In the data rows, 128 means zero.
Here is a table of points, one per row:
087 166 156 137 177 154 158 205 095 087 130 135 170 155 115 151 148 131 164 197 061 100 141 173 146 155 141 110 169 169 181 080 094 136 111 067 167 063 165 135 115
127 125 130 132 142 116 074 115 095 130 111 109 105 114 110 119 104 135 139 073 151 135 115 115 133 090 102 145 150 096 134 110 150 107 113 120 130 114 139 096 113
104 124 134 120 125 148 146 120 138 120 138 128 123 111 126 101 131 125 127 100 122 099 151 109 158 127 121 150 096 135 125 141 111 155 158 160 088 124 083 132 133
107 115 120 124 131 074 095 122 164 144 163 138 122 189 144 122 140 132 152 100 141 086 139 160 116 131 096 067 131 096 123 178 105 096 146 125 227 179 171 097 144
148 098 152 125 158 112 113 147 044 119 117 092 126 139 084 156 117 143 120 113 129 143 114 136 113 150 132 120 117 160 129 153 100 140 163 148 189 149 137 168 108
100 122 183 134 133 176 147 132 091 184 171 196 145 176 151 142 106 173 179 063 093 122 144 026 112 169 128 142 128 140 082 120 133 124 102 113 146 137 101 183 116
119 098 111 154 039 087 119 093 047 115 056 145 120 126 115 168 171 097 169 207 112 046 202 091 110 100 144 127 094 181 128 147 172 082 098 074 135 198 105 153 171
121 156 197 126 183 127 154 169 156 126 076 186 128 131 179 051 133 088 104 138 143 141 145 151 135 120 220 138 198 117 081 126 114 107 116 112 114 235 205 167 156
150 122 133 144 128 155 094 102 151 186 147 115 156 147 089 155 129 127 167 030 144 060 103 134 140 123 126 166 182 162 161 066 147 099 104 140 140 145 193 167 149
126 121 061 120 090 104 116 164 131 134 106 156 073 149 177 150 159 130 146 069 105 125 076 125 113 110 160 177 117 097 115 076 149 137 175 107 149 114 095 128 124
136 122 121 089 200 122 151 101 109 131 122 173 070 176 122 137 143 143 150 144 170 130 165 134 145 185 090 137 087 099 203 117 158 168 122 036 154 191 090 198 092
149 138 123 065 121 159 072 166 124 127 113 123 104 168 060 051 124 198 115 154 073 098 100 085 107 073 091 130 118 119 130 110 141 120 117 054 146 176 150 121 170
123 149 171 150 130 121 081 164 133 140 130 108 097 122 153 154 129 129 129 131 114 136 165 118 170 120 102 132 098 117 150 144 127 160 119 101 123 104 163 149 140
076 110 166 116 102 138 185 076 153 124 146 136 113 156 160 132 128 149 117 094 122 084 134 152 099 068 141 137 131 119 168 098 120 100 124 118 129 106 116 071 109
155 002 156 136 166 058 153 207 111 162 184 123 102 143 109 089 164 101 142 182 147 120 108 088 096 112 133 140 195 074 153 100 084 079 131 136 087 112 094 179 239
114 132 092 118 134 120 160 153 138 189 090 137 158 105 124 113 161 121 155 115 159 129 126 120 138 170 081 148 100 106 087 102 116 157 097 124 146 111 107 122 142
145 108 143 156 128 107 139 093 074 122 102 136 159 125 137 158 150 154 127 116 122 147 130 129 129 117 139 117 123 157 123 157 121 174 154 153 136 121 120 133 141
189 204 150 107 120 080 166 135 149 090 150 141 178 104 131 170 167 124 180 151 151 080 117 127 096 144 120 116 119 109 131 084 104 106 175 110 099 180 103 113 138
115 133 109 122 095 106 100 118 102 137 111 092 149 116 134 135 081 153 120 140 152 103 132 133 130 138 124 117 134 136 113 120 090 173 141 054 090 109 128 145 141
165 116 123 162 141 122 098 155 140 108 146 141 142 094 149 109 105 122 096 143 130 136 136 122 120 096 075 148 133 141 152 146 146 118 090 144 147 105 141 130 147
202 116 190 115 132 156 119 145 181 163 066 157 131 196 072 081 112 106 143 172 154 087 148 073 073 111 145 133 117 164 122 108 142 072 156 130 151 081 100 092 016
151 142 099 162 145 119 130 142 141 084 171 145 107 125 101 132 156 101 119 131 145 104 134 075 150 141 129 150 126 078 109 133 126 164 132 152 133 105 130 139 131
101 144 136 112 102 175 098 190 076 100 137 176 148 148 131 149 174 209 177 184 166 168 135 102 078 107 129 163 081 067 166 112 103 081 154 159 070 144 146 120 097
103 128 067 177 168 158 101 101 149 158 059 153 125 147 137 147 110 119 101 166 132 118 152 120 103 162 192 053 108 099 165 092 102 125 129 207 108 162 135 151 144
096 110 154 151 194 127 111 139 082 080 114 042 060 121 113 152 122 193 154 153 173 118 157 137 055 177 171 184 146 184 107 091 107 132 094 127 189 156 065 090 163
133 136 142 120 140 131 163 122 166 145 146 078 103 132 093 150 141 124 105 173 118 141 121 106 122 078 129 108 111 106 093 106 165 144 082 107 137 139 154 101 132
161 138 130 117 136 162 129 074 099 130 135 111 126 108 159 134 116 107 164 146 113 126 129 131 126 128 116 151 168 117 142 127 115 111 121 113 128 092 140 119 112
093 138 097 163 096 119 106 144 129 133 116 139 136 126 116 112 116 116 112 151 137 150 102 116 114 145 118 158 165 131 124 127 130 139 086 105 135 134 120 115 130
082 115 102 073 134 139 144 081 094 153 117 152 101 110 133 117 141 093 105 150 159 129 111 162 169 159 155 148 163 155 143 144 137 045 141 120 139 096 114 170 101
111 143 107 142 138 190 161 107 134 091 112 119 199 160 134 091 102 150 127 172 179 131 159 102 158 134 174 127 161 057 123 158 174 093 197 087 255 107 094 169 242
067 103 122 143 169 115 080 130 133 127 091 106 136 162 154 122 142 114 147 166 204 112 100 104 105 128 131 097 091 151 132 090 120 147 128 047 092 091 114 151 101
085 103 146 106 120 124 172 164 119 122 133 100 179 099 161 076 121 126 148 102 141 154 152 086 145 161 099 071 143 093 098 104 115 094 091 127 149 173 103 056 114
100 161 186 122 136 125 102 091 124 163 180 140 165 096 109 119 145 229 088 151 145 060 161 134 092 117 140 118 131 139 086 128 134 140 150 120 112 104 100 159 129
121 139 086 111 141 107 149 135 106 100 139 099 158 132 175 083 030 159 146 185 142 096 073 056 142 124 134 182 062 211 143 097 130 118 140 144 137 174 172 168 107
151 080 105 095 129 162 149 088 161 148 159 146 114 165 133 176 103 184 140 164 165 129 156 134 125 100 149 188 129 114 121 183 083 155 122 085 103 148 170 112 127
125 131 137 115 153 091 133 110 103 055 110 127 145 180 189 126 093 104 112 122 098 103 161 129 092 120 105 152 185 107 155 144 182 153 093 125 101 131 058 135 119
131 158 121 116 152 097 147 115 132 152 143 159 086 101 093 114 056 104 141 136 117 106 157 167 098 136 112 167 115 106 129 102 103 120 170 123 142 151 086 097 140
155 111 183 129 114 078 143 179 140 160 148 156 113 097 118 149 057 152 157 191 167 093 121 170 133 148 175 142 031 077 141 139 171 128 058 166 188 118 106 141 136
145 141 145 094 128 115 112 106 128 111 090 147 111 075 112 137 142 141 162 117 131 154 113 129 096 138 123 129 188 146 159 165 099 154 135 144 150 150 133 146 138
116 129 163 158 092 137 152 142 199 142 094 126 081 114 136 123 159 174 148 141 092 135 111 104 124 141 142 170 123 124 148 155 126 161 176 118 178 135 104 148 094
198 132 105 119 114 192 074 187 103 137 143 117 113 116 196 048 139 150 148 121 139 128 189 188 202 095 185 073 100 110 119 086 091 096 119 113 174 120 050 170 142
117 148 136 120 080 137 173 135 109 126 129 198 157 114 088 139 106 107 124 155 154 149 095 138 108 120 123 140 119 104 130 117 152 131 117 090 142 094 177 124 133
152 154 113 151 138 118 124 122 115 126 136 082 155 143 176 145 092 122 137 139 090 107 071 106 075 136 139 120 130 093 120 111 130 118 128 132 159 157 131 151 092
143 106 115 119 168 134 162 167 166 141 131 134 134 081 091 162 135 144 050 115 078 109 140 121 117 177 108 150 111 147 123 069 182 091 179 088 101 143 094 130 141
138 032 151 112 137 169 160 149 162 148 100 145 235 111 147 138 129 136 123 136 139 118 130 144 114 054 090 161 095 163 188 088 120 182 143 158 162 165 085 112 176
117 138 134 147 131 140 049 162 140 108 105 150 123 174 127 117 100 113 166 160 138 059 164 139 142 174 129 191 148 132 094 124 120 167 161 133 093 112 148 105 163
118 129 136 157 119 200 088 099 150 108 152 092 100 083 086 131 122 116 111 116 097 147 107 101 158 095 162 123 124 100 156 132 120 075 121 114 099 158 092 120 104
142 125 132 071 100 144 196 122 128 151 119 056 109 174 103 113 089 109 164 132 081 099 077 111 131 130 181 083 104 120 124 169 102 135 143 122 075 100 107 122 168
125 088 117 113 102 192 138 192 136 120 139 146 138 134 111 174 109 111 097 103 133 114 105 173 142 158 126 132 098 145 086 175 123 104 123 096 088 163 134 111 146
140 131 112 107 123 111 116 105 120 105 100 143 145 123 081 107 157 152 135 120 112 151 085 127 109 123 133 096 140 125 101 137 135 157 118 124 136 116 137 125 123
191 114 184 110 138 195 105 156 166 139 065 136 142 116 157 202 090 166 087 105 132 111 106 112 072 182 108 129 130 098 156 169 133 081 100 073 100 113 102 139 176
125 100 171 134 180 166 098 093 093 066 122 231 081 145 132 077 123 181 145 098 112 079 022 120 128 112 156 083 070 130 103 100 165 125 114 127 112 129 103 086 178
139 156 087 156 189 147 200 182 094 151 080 101 133 165 086 120 107 238 178 101 166 067 114 123 175 082 129 115 188 114 150 169 211 112 130 161 063 153 111 119 099
142 046 115 129 066 131 193 159 154 086 118 128 054 080 173 071 091 210 163 112 149 112 196 124 088 177 124 068 154 115 144 072 165 117 148 126 130 112 225 163 151
147 153 150 174 085 193 146 172 109 148 196 126 092 143 136 112 129 076 158 128 207 128 099 127 047 126 147 095 150 199 166 130 194 177 157 059 126 177 086 122 140
102 125 128 122 076 091 104 148 170 071 155 133 156 173 090 097 090 116 114 102 156 165 167 135 143 159 134 092 134 141 163 163 109 110 124 166 112 154 089 164 103
142 179 091 144 164 106 190 155 181 105 108 168 119 138 094 099 129 185 156 023 143 109 124 066 111 082 187 142 070 188 171 172 073 073 069 050 126 101 106 135 177
149 072 101 089 127 131 133 178 183 083 138 097 177 138 106 184 160 138 130 105 143 108 143 159 087 101 173 156 118 122 072 095 162 129 097 125 139 140 116 214 077
164 139 168 099 126 126 108 071 155 120 130 107 151 179 123 124 132 127 177 123 147 208 180 119 173 183 176 138 091 142 137 046 180 116 125 136 108 140 149 098 215
155 138 087 140 154 136 154 101 159 149 141 117 108 123 184 128 150 148 133 180 151 153 137 131 103 103 102 118 137 138 082 143 123 108 132 103 134 119 132 107 140
110 133 133 187 116 084 134 167 109 143 102 128 135 145 111 099 111 147 162 108 091 186 126 177 113 104 116 141 101 159 094 160 163 103 163 120 104 100 115 115 138
137 143 052 157 141 114 125 112 113 176 158 180 138 166 119 128 118 164 084 167 094 165 163 157 090 140 142 097 128 157 149 092 129 130 114 138 133 135 124 121 148
142 146 164 121 119 079 127 147 111 127 116 096 112 181 183 145 196 156 041 131 166 116 118 122 178 171 135 122 086 168 159 138 138 080 152 149 154 116 171 103 157
181 131 126 097 140 115 143 120 103 114 151 162 117 119 147 107 139 103 115 116 155 133 159 125 125 115 125 111 144 158 099 134 137 142 120 154 127 092 139 146 109
093 143 162 113 206 133 133 142 142 145 140 114 097 115 163 144 130 095 163 161 106 149 157 119 123 079 109 118 088 145 122 160 174 123 150 140 110 142 139 159 134
183 003 141 204 165 105 145 103 180 088 158 161 168 108 121 143 110 162 176 178 122 130 104 136 190 153 105 120 141 147 103 124 118 097 146 055 123 148 113 126 091
103 119 146 118 124 133 122 127 158 127 139 120 115 077 101 120 147 107 145 146 133 122 110 114 150 121 126 097 128 133 148 122 143 153 119 156 144 113 143 165 138
124 145 124 066 124 102 091 196 178 133 122 200 082 136 142 234 059 173 152 168 151 122 113 067 174 076 135 093 219 191 116 085 144 119 152 129 160 128 064 113 158
144 087 050 089 177 196 113 174 154 115 163 154 137 105 128 152 161 102 169 155 117 080 147 094 084 175 131 136 106 168 135 185 155 126 123 163 154 116 145 067 144
145 047 123 107 159 053 080 171 113 165 158 138 195 070 159 080 119 146 141 111 132 122 169 087 139 144 255 113 152 083 182 162 183 138 159 052 141 137 151 054 099
147 117 135 158 129 156 193 158 057 110 100 138 084 156 113 169 126 104 062 123 143 127 177 105 187 129 152 126 135 131 131 079 079 151 135 112 170 154 146 087 098
150 137 124 124 079 130 140 133 166 152 142 130 120 151 153 093 185 197 125 212 114 116 099 136 166 193 139 155 192 147 146 141 146 145 066 148 123 161 080 112 112
There is one direction along which these points spread out most. Take the direction at right angles to it along which they spread out most. Go by this last direction. For each point below, how far along it does it lie, from 0 to 99? 50 is the average, and the first point above lies past it. One standard deviation of the points above along it is 16.
102 125 128 122 076 091 104 148 170 071 155 133 156 173 090 097 090 116 114 102 156 165 167 135 143 159 134 092 134 141 163 163 109 110 124 166 112 154 089 164 103 49
150 137 124 124 079 130 140 133 166 152 142 130 120 151 153 093 185 197 125 212 114 116 099 136 166 193 139 155 192 147 146 141 146 145 066 148 123 161 080 112 112 57
142 125 132 071 100 144 196 122 128 151 119 056 109 174 103 113 089 109 164 132 081 099 077 111 131 130 181 083 104 120 124 169 102 135 143 122 075 100 107 122 168 38
155 111 183 129 114 078 143 179 140 160 148 156 113 097 118 149 057 152 157 191 167 093 121 170 133 148 175 142 031 077 141 139 171 128 058 166 188 118 106 141 136 46
147 153 150 174 085 193 146 172 109 148 196 126 092 143 136 112 129 076 158 128 207 128 099 127 047 126 147 095 150 199 166 130 194 177 157 059 126 177 086 122 140 57
149 072 101 089 127 131 133 178 183 083 138 097 177 138 106 184 160 138 130 105 143 108 143 159 087 101 173 156 118 122 072 095 162 129 097 125 139 140 116 214 077 46
140 131 112 107 123 111 116 105 120 105 100 143 145 123 081 107 157 152 135 120 112 151 085 127 109 123 133 096 140 125 101 137 135 157 118 124 136 116 137 125 123 50
096 110 154 151 194 127 111 139 082 080 114 042 060 121 113 152 122 193 154 153 173 118 157 137 055 177 171 184 146 184 107 091 107 132 094 127 189 156 065 090 163 79
082 115 102 073 134 139 144 081 094 153 117 152 101 110 133 117 141 093 105 150 159 129 111 162 169 159 155 148 163 155 143 144 137 045 141 120 139 096 114 170 101 64
124 145 124 066 124 102 091 196 178 133 122 200 082 136 142 234 059 173 152 168 151 122 113 067 174 076 135 093 219 191 116 085 144 119 152 129 160 128 064 113 158 49
119 098 111 154 039 087 119 093 047 115 056 145 120 126 115 168 171 097 169 207 112 046 202 091 110 100 144 127 094 181 128 147 172 082 098 074 135 198 105 153 171 84
093 143 162 113 206 133 133 142 142 145 140 114 097 115 163 144 130 095 163 161 106 149 157 119 123 079 109 118 088 145 122 160 174 123 150 140 110 142 139 159 134 62
121 139 086 111 141 107 149 135 106 100 139 099 158 132 175 083 030 159 146 185 142 096 073 056 142 124 134 182 062 211 143 097 130 118 140 144 137 174 172 168 107 62
103 119 146 118 124 133 122 127 158 127 139 120 115 077 101 120 147 107 145 146 133 122 110 114 150 121 126 097 128 133 148 122 143 153 119 156 144 113 143 165 138 53
